In the data rows, the value 50 means zero.
Here are some points:
ndarray[63 50 56 63 53 59 45 49 52 56 72 69 58 46 32 40]
ndarray[32 49 52 44 63 56 62 48 47 49 41 50 41 50 68 56]
ndarray[44 99 90  0 92 58 57 25 26 72 26 32 25 17 55 85]
ndarray[47 33 40 56 49 38 59 48 53 38 58 72 54 51 49 40]
ndarray[25 66 65 17 75 94 61 69 50 51 17 14  0 52 83 74]
ndarray[50 56 53 47 55 61 52 45 52 50 50 47 50 52 50 58]
ndarray[57 45 47 48 59 44 48 43 53 47 54 58 43 54 54 55]
ndarray[55 46 56 43 42 59 47 64 57 61 57 54 40 62 59 46]
ndarray[38 43 57 61 65 47 71 66 54 46 60 74 56 73 33 29]
ndarray[41 26 33 50 18 61 58 54 44 25 67 27 21 57 48 65]
ndarray[67 80 38 16 24 79 38 45 36 66 24 21 44 15 52 71]
ndarray[37 47 55 31 63 79 51 40 69 70 44 60 51 31 65 50]
ndarray[45 53 55 45 54 50 53 45 44 55 44 34 45 58 52 60]
ndarray[61 37 53 47 64 53 62 62 55 60 48 71 46 66 66 32]
ndarray[41 41 53 63 59  9 49 58 52 48 29 58 61 32 57 52]
ndarray[75 48 62 63 74 42 41 47 44 52 63 58 61 63 36 44]
ndarray[39 59 55 41 68 58 68 47 47 51 39 45 44 57 48 66]
ndarray[63 33 52 29 72 28 70 43 53 23 55 85 36 57 47 44]
ndarray[54 35 60 34 48 99 40 73 92 93 59 77 17 65 94 23]
ndarray[35 23 40 46 52 75 66 49 43 48 18 29 32 60 81 70]
ndarray[55 50 61 64 44 12 55 47 37 10 99 72 63 44  6 35]
ndarray[51 40 44 54 65 52 37 53 45 55 46 46 48 59 50 61]
ndarray[69 52 42 49 30 67 33 48 50 49 57 40 50 48 51 42]
ndarray[59 48 45 57 39 52 43 49 46 55 41 46 60 54 47 48]
ndarray[47 47 51 44 52 34 61 45 48 39 55 54 48 45 37 51]
ndarray[47 65 54 61 59 44 56 44 48 40 49 70 73 35 35 41]
ndarray[19 33 33 95 69  3 74 47 24 27 57 20 99 69  5 68]
ndarray[36 56 48 42 79 40 64 41 41 49 29 40 40 45 50 71]
ndarray[67 59 59 31 56 56 41 41 57 61 49 63 40 51 57 43]
ndarray[54 32 52 51 53 55 45 59 51 57 45 47 43 63 64 33]
ndarray[37 61 65 33 56 81 52 50 58 75 42 51 30 29 63 58]
ndarray[65 60 63 49 30 52 37 58 55 52 51 54 49 34 55 38]
ndarray[91 40 28 30  5 91 31 39 48 38 64 32  2 35 67 54]
ndarray[63 45 48 43 55 46 60 34 50 53 30 50 42 40 61 54]
ndarray[46 33 52 48 44 50 44 56 59 44 52 72 38 58 55 37]
ndarray[58 42 55 56 66 29 49 59 54 35 72 71 43 64 38 45]
ndarray[43 46 52 48 46 42 53 46 44 49 34 50 52 37 52 63]
ndarray[53 53 47 53 46 47 48 45 47 50 39 52 53 49 53 48]
ndarray[63 41 41 62 37 42 32 47 45 49 48 28 60 64 53 47]
ndarray[49 47 46 55 35 52 52 57 57 44 59 45 45 50 54 43]
ndarray[45 29 42 41 35 55 52 54 51 36 49 57 31 60 50 37]
ndarray[46 56 60 51 56 41 56 64 54 60 17 45 61 49 49 28]
ndarray[44 62 55 52 37 59 41 60 47 57 41 32 55 46 47 49]
ndarray[52 58 50 46 31 57 39 56 46 52 36 43 39 33 60 60]
ndarray[48 63 47 52 51 42 60 38 49 40 59 55 52 46 29 62]
ndarray[38 52 49 32 48 58 60 56 51 57 41 60 38 40 53 54]
ndarray[62 40 48 50 57 58 49 45 47 58 44 54 52 59 59 53]
ndarray[74 48 51 73  8 39 20 50 47 42 72 40 52 41 48 43]
ndarray[40 25 37 56 59 32 67 41 63 32 52 72 54 57 45 64]
ndarray[68 63 52 76 21 55 47 51 46 55 52 18 90 58 35 19]
ndarray[39 50 52 40 66 41 72 39 52 45 52 52 48 40 35 53]
ndarray[44 56 43 43 76 67 69 54 64 70 40 77 50 46 56 52]
ndarray[63 62 61 76 71  8 29 60 64 27 75 68 72 76 39 25]
ndarray[51 50 45 67 55 26 45 41 38 41 61 42 77 60 32 49]
ndarray[67 31 47 66 43 39 42 52 56 29 59 39 43 75 50 37]
ndarray[35 46 40 69 46 44 52 39 47 49 57 25 68 50 39 65]
ndarray[41 34 52 50 58 63 46 56 50 57 42 55 42 59 61 60]
ndarray[58 56 51 61 38 64 27 58 44 65 55 27 82 70 49 52]
ndarray[12 66 45 89 26 72 30 47 70 54 49 47 99 26 32 45]
ndarray[44 54 51 48 42 51 52 54 58 49 59 46 41 53 49 47]
ndarray[59 17 43 70 70 39 42 53 44 54 68 60 65 84 44 28]
ndarray[68 48 74 52 71 17 58 82 57 71 42 91 53 73 78 22]
ndarray[37 62 47 35 20 59 67 59 47 49 61 58 38 32 64 58]
ndarray[49 72 53 38 56 58 41 51 50 68 39 44 50 37 57 53]
ndarray[50 57 46 57 49 57 52 44 51 56 41 46 50 36 62 55]
ndarray[91 85 54 18 19 59 25 51 53 44 68 15 41 49 72 46]
ndarray[33 38 49 67 50 46 52 58 46 54 51 41 54 71 55 58]
ndarray[49 27 48 43 46 51 35 61 51 39 58 82 25 41 63 35]
ndarray[57 64 57 48 27 50 55 42 49 45 38 42 45 33 40 63]
ndarray[68 46 46 42 52 65 31 46 57 58 50 60 48 47 48 48]
ndarray[42 41 44 99 54 34 52 45 53 54 60 42 98 64 41 52]
ndarray[42 67 40 55 38 32 42 36 42 48 37 40 71 37 41 57]
ndarray[27 44 41 47 63 47 71 45 54 47 49 43 43 53 54 70]
Then 12 other points, each followed by its number:
ndarray[64 47 36 39 37 99 56 53 47 92 42 31 49 61 66 52] 0
ndarray[27 44 44 50 65 64 55 51 41 54 37 34 49 49 43 64] 1
ndarray[47 55 57 26 40 62 65 54 48 43 48 72 19 22 56 49] 2
ndarray[54 54 39 41 44 43 51 41 46 42 50 41 40 46 45 57] 3
ndarray[58 49 37 43 58 48 57 46 43 50 56 38 58 53 48 64] 4
ndarray[37 44 46 46 58 53 59 47 47 47 43 43 41 50 47 60] 5
ndarray[54 32 36 44 73 50 40 43 55 45 60 62 45 47 57 61] 6
ndarray[59 66 61 32 67 52 65 45 51 58 40 67 45 50 52 52] 7
ndarray[48 58 47 40 35 73 39 49 63 47 65 22 30 60 48 55] 8
ndarray[45 78 51 65 53 82 34 47 57 75 58 40 54 42 51 30] 9
ndarray[46 46 49 50 56 52 44 49 48 54 48 48 51 51 47 52] 10
ndarray[30 27 36 67 33 33 49 48 57 16 74 62 48 49 53 39] 11
Which two of these numbered points are nearest to each point below by angle, seen from the average point of the first points? Their numbers follow each, nearest first.
ndarray[59 56 45 62 53 41 54 47 37 50 57 35 62 51 43 53] > 4 3
ndarray[30 48 56 58 58 56 57 59 49 59 37 38 63 60 54 45] > 1 10
ndarray[52 68 41 40 39 65 51 51 54 41 42 50 36 29 61 44] > 2 3
ndarray[68 34 37 68 28 53 40 45 45 38 65 60 52 43 38 42] > 11 3
ndarray[48 41 49 51 37 66 46 58 54 62 45 43 49 51 57 43] > 0 9
ndarray[ 8 64 35 53 73 68 52 41 46 82 47 26 54 29 36 61] > 1 10
ndarray[32 47 40 66 69 18 47 37 31 57 31 42 82 44 19 61] > 10 1
ndarray[52 52 32 57 48 57 52 40 48 53 49 27 58 50 47 57] > 4 1
ndarray[79 37 46 52 73 31 27 33 72 32 67 54 21 60 53 56] > 6 3
ndarray[45 45 39 75 53 18 56 46 38 37 57 26 95 63 20 58] > 4 11
ndarray[48 50 47 59 64 36 56 43 42 46 52 50 61 41 37 60] > 4 10
ndarray[59 49 51 45 43 77 39 50 53 45 58 48 27 52 50 52] > 8 0
ndarray[59 63 56 60 32 68 38 60 57 66 58 50 60 47 43 23] > 9 0
ndarray[58 59 32 36 32 24 36 30 43 20 43 27 43 49 40 71] > 3 4
ndarray[47 41 51 61 59 29 56 47 52 31 58 60 55 54 32 48] > 11 6
ndarray[36 48 46 33 46 62 52 51 46 48 47 56 22 30 61 58] > 2 5
ndarray[ 0 59 63 54 73 60 44 55 37 78 37 36 44 39 63 63] > 1 10
ndarray[40 35 50 64 45 46 59 56 58 46 53 62 49 57 52 34] > 11 2
ndarray[77 48 40 18 53 29 58 27 30 21 17 32 28 38 50 81] > 3 4
ndarray[49 67 57 38 82 27 52 48 45 53 25 76 41 37 52 53] > 7 2
ndarray[47 55 47 48 61 52 44 45 43 51 53 42 54 52 43 52] > 10 4
ndarray[58 42 45 46 29 55 37 47 60 34 58 27 49 67 41 50] > 8 3
ndarray[61 35 54 55 35 42 46 53 60 32 50 66 55 58 56 37] > 11 6
ndarray[43 51 51 43 47 51 56 52 49 46 45 52 43 44 50 52] > 2 5
ndarray[65 45 39 54 34 54 30 48 58 51 62 33 50 61 48 49] > 8 0
ndarray[78 58 57 47 82 44 53 55 45 63 49 71 57 53 56 34] > 7 6
ndarray[46 59 46 20 46 56 50 56 48 55 42 50 26 49 53 54] > 2 3
ndarray[37 40 40 58 51 52 49 52 51 49 43 35 50 50 53 52] > 1 5
ndarray[64 36 46 40 66 35 62 44 48 42 62 79 35 51 51 45] > 6 7
ndarray[39 61 46 39 32 45 44 43 44 38 48 35 41 26 52 64] > 3 2
ndarray[41 65 67 34 73 47 69 49 50 60 34 55 35 43 66 60] > 7 2
ndarray[65 55 60 37 38 75 46 47 66 54 64 45 37 56 55 49] > 8 0
ndarray[67 50 56 32 66 62 60 44 43 56 49 55 39 50 63 59] > 7 2
ndarray[34 63 55 40 39 59 38 52 56 52 40 40 40 42 51 59] > 8 1
ndarray[39 53 60 54 23 55 60 81 61 57 49 59 50 42 60 36] > 2 9
ndarray[42 42 40 70 93 31 58 54 56 73 24 77 72 51 45 39] > 10 7
ndarray[79 53 62 33  0 73 18 85 83 58 90 64  0 63 60  0] > 8 2
ndarray[56 50 55 42 60 53 51 41 50 58 39 56 54 42 64 59] > 7 6
ndarray[50 54 61 50 55 61 50 57 43 57 49 45 41 46 46 64] > 1 5
ndarray[62 71 48 56 50 32 42 33 34 45 63 38 76 45 36 69] > 4 3
ndarray[50 48 46 48 60 55 41 49 45 56 45 54 49 48 58 56] > 10 6
ndarray[37 41 37 62 51 70 41 56 57 63 62 43 67 57 47 59] > 10 9
ndarray[47 62 49 54 40 66 29 55 45 55 69 19 63 75 40 45] > 8 9
ndarray[46 62 59 52 40 41 46 64 55 50 42 64 58 32 49 42] > 2 9
ndarray[51 44 71 41 70 56 65 63 58 56 53 65 43 76 59 26] > 7 2
ndarray[40 58 47 51 51 46 44 48 49 48 57 37 59 50 33 56] > 10 4
ndarray[55 46 48 64 57 41 41 58 52 55 55 55 60 60 49 46] > 10 11
ndarray[52 69 64  5 55 77 61 51 34 52 28 46  5 46 82 69] > 2 7
ndarray[43 48 52 65 40 29 70 56 54 24 54 72 53 45 41 45] > 11 2
ndarray[52 34 47 64 29 35 35 54 52 43 58 43 49 54 42 41] > 11 8
ndarray[77 51 48 32 68 51 50 55 41 62 37 78 50 37 66 51] > 7 2
ndarray[43 52 40 57 51 47 47 58 49 65 44 40 59 47 49 53] > 10 1
ndarray[16 39 48 49 62 55 49 60 57 49 57 37 55 57 65 45] > 1 5
ndarray[43 58 43 41 25 51 40 36 48 38 41 28 46 25 45 69] > 3 8
ndarray[59 35 51 43 48 51 48 57 54 41 42 55 30 55 63 45] > 2 6
ndarray[35 32 45 51 29 68 56 66 49 33 59 37 24 51 48 64] > 8 5
ndarray[44 62 53 45 60 53 58 53 42 57 44 43 47 43 41 57] > 1 5
ndarray[38 46 51 69 48 34 57 48 53 42 48 68 56 40 46 40] > 11 2
ndarray[28 85 63 74 66 73 59 55 51 95 34 43 78 28 45 27] > 9 1
ndarray[69 39 54 42 36 58 41 61 52 47 43 35 29 52 64 46] > 8 0
ndarray[29 41 51 40 66 39 66 44 48 45 39 33 32 59 49 68] > 5 1
ndarray[42 14 36 75 89 24 61 28 44 35 47 56 63 57 47 65] > 6 5
ndarray[35 43 47 42 52 54 53 52 58 43 47 60 40 38 53 59] > 2 5
ndarray[23 65 52 48 43 53 51 46 60 58 48 53 47 27 55 61] > 2 9
ndarray[45 67 50 54 15 84 19 58 51 90 61 50 78 49 48 26] > 9 0
ndarray[39 55 50 39 55 53 63 44 58 47 46 48 39 51 55 62] > 5 7
ndarray[43 55 48 46 63 46 59 48 45 47 43 52 44 41 49 62] > 5 1
ndarray[41 21 45 88 53 16 62 76 60 25 48 66 64 63 39 15] > 11 6
ndarray[47 34 50 47 68 41 60 47 38 38 40 56 40 53 54 62] > 5 6
ndarray[53 34 56 46 56 62 48 64 55 63 48 52 48 71 66 43] > 0 6
ndarray[52 54 58 44 56 36 50 51 48 53 43 61 49 46 58 44] > 7 2
ndarray[33 61 49 41 30 60 58 45 54 27 57 47 38 31 44 54] > 2 3
ndarray[54 44 46 47 67 42 61 42 44 36 52 66 49 43 36 59] > 6 7
ndarray[48 41 53 52 58 36 41 37 43 41 43 48 44 47 42 54] > 10 3
ndarray[40 23 41 79 41  0 91 51 48  0 75 89 73 40 31 20] > 11 6
ndarray[64 60 53 40 54 89 53 42 63 75 51 49 47 47 63 65] > 0 9
ndarray[47 57 67 70 44 57 44 63 49 63 74 36 78 74 37 30] > 9 8
ndarray[36 51 57 44 48 63 73 54 64 54 49 58 39 57 55 45] > 2 7
ndarray[40 59 66 37 69 34 61 38 41 51 31 63 45 33 53 59] > 7 2
ndarray[36 16 35 94 52 37 36 48 69 32 91 32 74 90 20 28] > 11 10
ndarray[43 53 57 55 49 57 53 62 61 56 58 66 47 40 50 46] > 2 9
ndarray[56 49 76 29 90 42 72 48 56 59 31 90  8 47 77 50] > 7 2
ndarray[50 52 52 39 61 59 57 42 53 52 52 78 41 34 56 40] > 2 7
ndarray[75 28 55 41 58 49 50 51 54 44 56 49 24 76 55 42] > 6 8
ndarray[62 58 45 47 35 26 42 36 43 17 44 42 56 34 54 52] > 3 11
